In the data rows, the value 128 means zero.
Here are some points, one per row:
[ 85 137 144  70 154  75 103 158 107 150 158 125 105 111 121 170 122 139 145 133 103 128 136 150 123 116 114 139 168 103 132  81 137 129 136 153 116 126 124  96 138 136 106 184  84 146 129 132]
[110 104 141 117  94 163 143 154 161 139 138 107 117 143 112 117 141 156 117  79  91 124 135 182 147 127  91 134 131 104 123 120 162 141 111 141 134 148 133 176 121 151 107 105 158 140 159 119]
[155 153 142 120 129 129 119 121 188 130 155 143 142 145 153 151 138 132 125 135 129 141 183  80 145 154 120 122 100 133  99 101 138 156 186 134 102 117 100 141 156 101 118 126 118 160 129 122]
[146 124 119 104 159 152 136 132 123  82 123 181 178 137  90 140  96  97 133 137 157 133 137 115 150 117 132 112 172 127 155 122 157  96 100 134 155  81 156 147 113 148 123 137 122 128 143 156]
[112 152 109 111 149 117 132 141  87 120 150 157 120 130 148  80 122  71 130 138 117 101 144 141 147 106 151 103 122 155  84 125  96 109 161 143 125 166 127 159 122 113 120 120 165 165 147 176]
[116 117 135 108 150 108 146 122 139 122 166 115 126 133  77 137 163 136  92 137 156  93  80 149 123 119 168 137 120 130 166 101 173 172 156 143 108 132 164 115 106 113 134 136 150 149 119 147]
[142 114 119 118 141 111 127 162  90 101 121 140 100 159 100 107 129 154 123 112  97 134 158  92 103 109 130 135 149 134 106 150 144 178 105  89 138 152 136 116 168 146 151  87  85  94 115 131]
[114  94 111 133 145 118 140 115 131 115 117 108 144 121 102 106 124 108 152 119 118 183 114  94 145 133 119 115 159 170 133 104 167  97 173  91 124 163  87 131 118 120 123  91 105 134 141 129]
[149 124  66 127 131  90  96 141 111 106  85 117 153 119  94 134 109 113 134 116 107  84 133 151 119 162  97 137  80 148 163 129 121 142 152 125  97 132 152 150 107 172 138 150  98 139 109 123]
[ 81 131 156 178 119 116 109 132 110  84 114 115 112 161 129 143 163  93  94 137 141 140 122 129  91 132 140  97  90 123 100 126 136 114 149 156 157 143 177 102 127 145 121  93  93 129 103 108]
[135 129 110 154 148 111 124 142 122 149 146 130 113 121 132 155 186  87 118 128 108 114 106 112 168 116 105 157 130 117 144 112 126 117  88 136 187  87 106 113 105 110 131  96 145 122 100 145]
[ 96 100 111 137 135 123 124 121 140 140 161 147 167 168 113 106  98 142 107 155 154 126 107 136 133 150 155 116 129 148 125 133  74 164 108 118 154 160 132 103 139  85 151 152 121 115 163  90]
[121 154 123 160 114 130 127 146 113 120 140 140 122 117 148 140 112 125  98  79 126 130 114 119 121 143 156 126 153 149  95  95 186 128 141  91 120 130 158 119 115 126 141 145 177  93 155  98]
[131 129 105 115 137 137  98  79 118 138 101 107  66 145  99 161 131 150 124 182 141 116 151 121 137 151 133 147 164 125  97  91  95 117 121 104 133 139 131 148 143 147 125 118 183 125 131 130]
[127  98 136 165 127 125 120 102 142 101 135 125  86 144 119 108 122 151 175 117 104  88 140 139 148 115 168 109 125 131 138 147 113 121 158 139 123  50 148 130 171 150 160 146 133 161 122 113]
[116 125 157 123 122 148  95 107 133  86 165 137 142  80 103  77 158 136 134 144 120 139 180 141 106 140 134 181 118 116 132 132 131 122 116  65 106 127 118 112 115 127 144 128 154 120  90 151]
[135 112 182 133 173 160 113 151  93 175 185 132 136 134 128 137 101 130 140 131 123 129 108  71 124 142 116 121 105 159 173 165 122 153 120 120 104 140 162 134 125 177  97 141 144 137 145  98]
[130 145 134 152 165 153 105 134  93 148 110 130 111 131 129 122 149 110 109 121 158 124 146 152 159  95  94 159 135 117 141 126 105 118 128  99  94 107 118 120 150 121 155  97  99 157 180  70]
[156 181 158 151 149 159 154 125 118 105 109  66 112 124 140 115  93 151 128 147 134 127 126 150 111 102 118  93 145 156 146  99 100 141 136 145 142 149  96 140 115 142 148 136 136 111  99 136]
[116  92 115 121  89 160 138 155 133 151  92 106  92 137 131 111 111 129 108 140 162 121 129  95 136 118 124  95 162 129 148 132 158 107  86 111  97 150 113 100 151 124 126 164 124 160 100 153]
[157 101  94 106 115 147  82 160 120 112 117 103 148  95 186 127 120 115 118 104 151 124 116 100 121 165 131 147 125 108 137 112 119 152 119 174 147 126 107 118 108 148 175 122 159 154 116  97]
[112 104 116 162 157 170 166 119 126 145 125 124 118 136 127 106 107 117 126 113 121 116 158 120 123 187 130 170 143  59 104 171 121 102 150 148 144 157 146 124 131  85 104 150 119 119 114 136]
[154  92 147 126 105 129 140 185 127 128 112 138 139 135  89 147 132 136 111 140 124  50 113 122 148 102 121 137  92 141  73 144 127 127 150 142 137 128  63 123 137 134 107 140 137  74 138 129]
[ 86 136 125 138 144 133 117 130 121 145 119 100 154 100 148 117 118 107 151 170 141 114 168 105 141  86 124 113 124 110  96 132 173 158  98 157 102 120 160 159 130 106 114 102 136  92  87 108]
[143 153 126 147  94 148 125 121 104 164 135 173 137 179 159 137 132 143 190 157 176 130 117 177 134 148 116 168 115 150 105 118 191 135 126 133 130 132 124 125 122 139 156 125 106 131 118 134]
[138 119 102 122 132 100 168 171 148 133 131 130 105 143 121 139 125 142  89 104 145 158 142 112  93 109  94 115 114 139 108 147 129 122 113 101 129  97 158 150 137  87 154 141 144 176 105 163]
[114 105 115 141 105 116 139 154 160 150 154  87 167 159 160 142 143 108 106 164  89 129 134 142 121 101 158 160 142 148 116 124  98  85 117  94  96 127 143 137  94 164 155 129  88 125 139 145]
[ 97 146 154 133 112 162 160 152 164  94 106 140 107 114 133 109 116 107 153 166  89 120 103 130 134 160  84 140 176 145 140 143 117 148 150 149 131 100 152 112 141 126 141  92 130 128 166 156]
[117  99 125 106  91 122 103  75 129 129 138 132 143 155 146 156  77 107 104 118 106 146  95 162 168 110 108  96 136  98 116 145 104 165 154 113 111 125 117 102 151 119 151  86 131 128  77 145]
[162 135 157  94 109 153 127 115  97 118 138 132 134 116  91 153 156 102 150 131 108 129  78 115  80 122 121 120 122  98 105 115 120 116 107 153 106 138 132 187 136  89 194 140 104 129 145 126]
[175 142  99 145 126  95 111  91 132  91 192 100 137 110 132  87 131 142 157 121 129 124 117 139 125 114  46 100 139 154 103 142 139 110  87 150 130 126 121  72 123 118 101 168 136 144 149  93]
[140 147 124 122 168 121 139 150 118 127 118 107 134 127 159 141 153 153 138 134 133 130  78 119 141 171 117 120 122 111  98 154 120 109 125  93  74 126 129  83 153 151 137 130 148 107 142 192]
[130 134 124 148 105 112 104  65 101 164 107 123 162  94 127 107 128 155 113 117 129 107 114 119 128 133 162 101 135 108  97 168 154 126 110 145 132 131 120 135 157 164  95 102 121 175 168 170]
[130 154 109 110 100 116 135 137 117 121 141 160  85 118 121 126 117 104 135  80 159 147 116 152 106 113 164 132 174 140 123 157  75 123 128 165  62 114 115 147 112 134  84 117 140 121  98 104]
[135 153 155  80 173 123 107 137 131 173 111 145  99 131 134  99 136 134 108 120 100 138 140 178 145 154 154  78  99 146 134 152 152 109 114 126 159 123 119 123 111 124 163 127 114 106 114 120]
[164 163 181 130 142  90 106 132 172 105 104 121 141 158 153 121  89 126 130 115 146  93 134 125 130  93 138 137 167  45 134 137 131 114 137 102 145 154 125 128 103 126 142 124 138 132 132 123]
[107 137 152  92 127 149  95  91 157 135 106 130 122  85 156 125 101 137 129  96 155 108  72 127 127 106 104 167 100 161 106 128 109 117 133  72 192 127 168 163 142 123  90 140  87 134 111 137]
[129  86 101  76 156  80 162 128 136 124 134 111 123 141 162 111 139 162 165 161 154 131 101 129 106 160 139 118 116 129 124 160 130 114 133 120 128  97 127 168  92 110 112  87 137 122 135  90]
[196 137 150 115  73 141 107 157  91 127 146  92 126 117 129 112 114 138  88 170 130 152 124 140 131 120 169 150 125 143 160 126 135 131 142 136 144  85 126 116 121  81  77 119  99 136 139 123]
[168 136 118 138 112 126 107  96 149 165 139 125  98 129 102 170 115 121 105 147 109 152 153 104 129 124 116 145 155 159 112 176 141 138 151 156 146 130 127 132  54 146 152 148 116 107 128 133]
[120 126 156 102 120 108 161  94 128 131 129  87 135 148 102 128  95  62 116 117 143 119 151 129 108 154 106 151  81 149 150 126 148  76 122 139 131 117 115 109 169 126 120 118 161 120 134 108]
[103 143 124 143 110 103 120 104 116 112 124 126  76 109 144 130  89 142 149  97 103 134 108  73 158 119 154 154  74 138 147 114 132 123  93 152 113 124 111 120 100  93 150 137 123 109 157 136]
[122  78 121 107 122 163 150 129 130 135 122 151 123  77 166 130 152 113 140 115 163 142 166 129 100  95 132  93 129 123 122 130 126 127 169 131 149 103 129  71 130 161 149 159 135  92 143 119]
[121 111 149 149 132 137  62 147 162 115  78 146 148 144 138 148 153 128 161 129  86 144 115 134 121 136 161 121 151 173 130 129 137  92 108 147 133 133 120 133 157  99 109 157 154 138 112  96]
[124 135 128 147 113  87 112 141 164 192 110 179 109 138  97  63 133 132 114 160 121 156  86  96 106 129  90 119 109  77 133  77 104 122 137 150 103 127 122 137 120 169 119 125 140 107 101 123]
[137 142 136 123  87 113 150 140 133 141  99 135 127  89  96 151 170 127 174 133 137 142 141 131 192 106 135 110 101 110 152 156 107 121 147 100 135 212 177 117 115 107 133 114 152 142 132 104]
[141 102 148 180 120  93 136 137 107 113 148 166 122  66 153 170  95 146  96 155 138 127 135 170 146 177 101  82 121 120 160 121 127 113 122 121 111 133 116 162 138 111 121 138 105  95 126 121]
[ 78 140 123 132 131 161 146 144  87 112 132 137 158 127 101 121 111 219 113 120 130 145 125 118 156 111 125 128 113 101 118 116 118  68 164 149 138 133 115 126 101 137 139 110 144 147 102 117]
[179  97 110 126 147 148 142 129 129 118  95 121 129 151 141 127 121 127 147 120 114 190 159 149 121 115 131 142 101 116 119  74 104 149 118 144 132 112 182 100 125 126  94 142 140 110 175 163]
[ 81 146 113 130 147 151  84 118 166  98 119 125 119 149 124 135 163 124 104 125 171 157 119 143 133 102 116 128  98 118 159 170 131 155 125 145 110 135  94 154 124 114 128 145 123  96 173 172]
[106 191  88 119 129 155 149 137 165 151 120 130 155 104  90 163  97 132 139 148  96 119 131 141  67 130 147 113 112 118 128 148 131 146 106  98 140 106 106  77 130 118 113  98 141 159 125 103]
[152 145 111 153 144 126 148 125 117 148 127  93 169 117 128 119 138 108 134 113 104 177 101 144 127 113 147 153 134 116 140 132 136 148 158 118 135 110 111 158 177 128 111 169 133 102  94 114]
[149  97 110 136 160 143 148  84 147 133 130 166 143 117 136 137 134 159 111 110 118  83 123 136 100  95 128 146 145 157 157 105 126 112 115 161  96 168 142 117 150 102 120  89 109 127  97 134]
[ 92 102 148 149 111 114 100 133  97 146 124 110 155 132 125 146 136 133 184  84 150 130 166 133  67 138 115 125 150 130 139 122 102 147 147 119 163 128 116 125 118 100 113 108 146 128 153 180]
[123 122 177 121 119  97 193  88  88 121  70 159 163 148 163 116 162 136  90 131 108 132 146 114 130 135 117 142 140 142 141 120 120 173 107 126 123  97 106 114  74 129 115 181 141 149 123 102]
[128 139 116 132 121 173 126 130 144 122 147 124 122 155 115 114 159 115 146  98 134  99 139 115 154 166 151  74 125 118 113  83 112 142 101  97 115 114 118 138  84 118  97 123  79 118 106 131]
[115 178 118 103 112 103 159 118 141 153 132 105 161 129 133 120 158 146 115  98 153 110 159 116 165 148 142 143 154 152 172 125 103 133 126 152 148 129 158 144 173 143 155 118  96  84 122 131]
[138 119 147 146 150 105 162 143 157  98 139 141 112  88 116 135 121 111 131 143 147 158 128 139 139 143 161 155 115 128 100 117 125 166  83 140 150 153  80 144 145 184 148 137 118 177 128 122]
[117 143  82 123 103 153 155 108 120 106 162 151  99 160 181 150 149 124 137 143  94 115 134 110  93 113 135 122 120  98 182 143 138 117 128  97 170 156 116 150 157 157  93 141 127 131 148 125]
Along one direction, these points spread out more than along any other. Take the direction at right angles to it along which they spread out most. Go by this last direction. Where along it does each point below lie, from 0 to 99? 50 is the average, and the first point above lies past it. One standard deviation of the points above along it is 16.
[112 104 116 162 157 170 166 119 126 145 125 124 118 136 127 106 107 117 126 113 121 116 158 120 123 187 130 170 143  59 104 171 121 102 150 148 144 157 146 124 131  85 104 150 119 119 114 136] 32
[135 153 155  80 173 123 107 137 131 173 111 145  99 131 134  99 136 134 108 120 100 138 140 178 145 154 154  78  99 146 134 152 152 109 114 126 159 123 119 123 111 124 163 127 114 106 114 120] 70
[ 97 146 154 133 112 162 160 152 164  94 106 140 107 114 133 109 116 107 153 166  89 120 103 130 134 160  84 140 176 145 140 143 117 148 150 149 131 100 152 112 141 126 141  92 130 128 166 156] 35
[157 101  94 106 115 147  82 160 120 112 117 103 148  95 186 127 120 115 118 104 151 124 116 100 121 165 131 147 125 108 137 112 119 152 119 174 147 126 107 118 108 148 175 122 159 154 116  97] 42
[ 81 131 156 178 119 116 109 132 110  84 114 115 112 161 129 143 163  93  94 137 141 140 122 129  91 132 140  97  90 123 100 126 136 114 149 156 157 143 177 102 127 145 121  93  93 129 103 108] 58
[107 137 152  92 127 149  95  91 157 135 106 130 122  85 156 125 101 137 129  96 155 108  72 127 127 106 104 167 100 161 106 128 109 117 133  72 192 127 168 163 142 123  90 140  87 134 111 137] 44
[ 86 136 125 138 144 133 117 130 121 145 119 100 154 100 148 117 118 107 151 170 141 114 168 105 141  86 124 113 124 110  96 132 173 158  98 157 102 120 160 159 130 106 114 102 136  92  87 108] 56
[138 119 102 122 132 100 168 171 148 133 131 130 105 143 121 139 125 142  89 104 145 158 142 112  93 109  94 115 114 139 108 147 129 122 113 101 129  97 158 150 137  87 154 141 144 176 105 163] 46
[135 129 110 154 148 111 124 142 122 149 146 130 113 121 132 155 186  87 118 128 108 114 106 112 168 116 105 157 130 117 144 112 126 117  88 136 187  87 106 113 105 110 131  96 145 122 100 145] 56
[106 191  88 119 129 155 149 137 165 151 120 130 155 104  90 163  97 132 139 148  96 119 131 141  67 130 147 113 112 118 128 148 131 146 106  98 140 106 106  77 130 118 113  98 141 159 125 103] 39
[117  99 125 106  91 122 103  75 129 129 138 132 143 155 146 156  77 107 104 118 106 146  95 162 168 110 108  96 136  98 116 145 104 165 154 113 111 125 117 102 151 119 151  86 131 128  77 145] 69
[103 143 124 143 110 103 120 104 116 112 124 126  76 109 144 130  89 142 149  97 103 134 108  73 158 119 154 154  74 138 147 114 132 123  93 152 113 124 111 120 100  93 150 137 123 109 157 136] 58
[149 124  66 127 131  90  96 141 111 106  85 117 153 119  94 134 109 113 134 116 107  84 133 151 119 162  97 137  80 148 163 129 121 142 152 125  97 132 152 150 107 172 138 150  98 139 109 123] 70
[114 105 115 141 105 116 139 154 160 150 154  87 167 159 160 142 143 108 106 164  89 129 134 142 121 101 158 160 142 148 116 124  98  85 117  94  96 127 143 137  94 164 155 129  88 125 139 145] 55
[ 81 146 113 130 147 151  84 118 166  98 119 125 119 149 124 135 163 124 104 125 171 157 119 143 133 102 116 128  98 118 159 170 131 155 125 145 110 135  94 154 124 114 128 145 123  96 173 172] 55
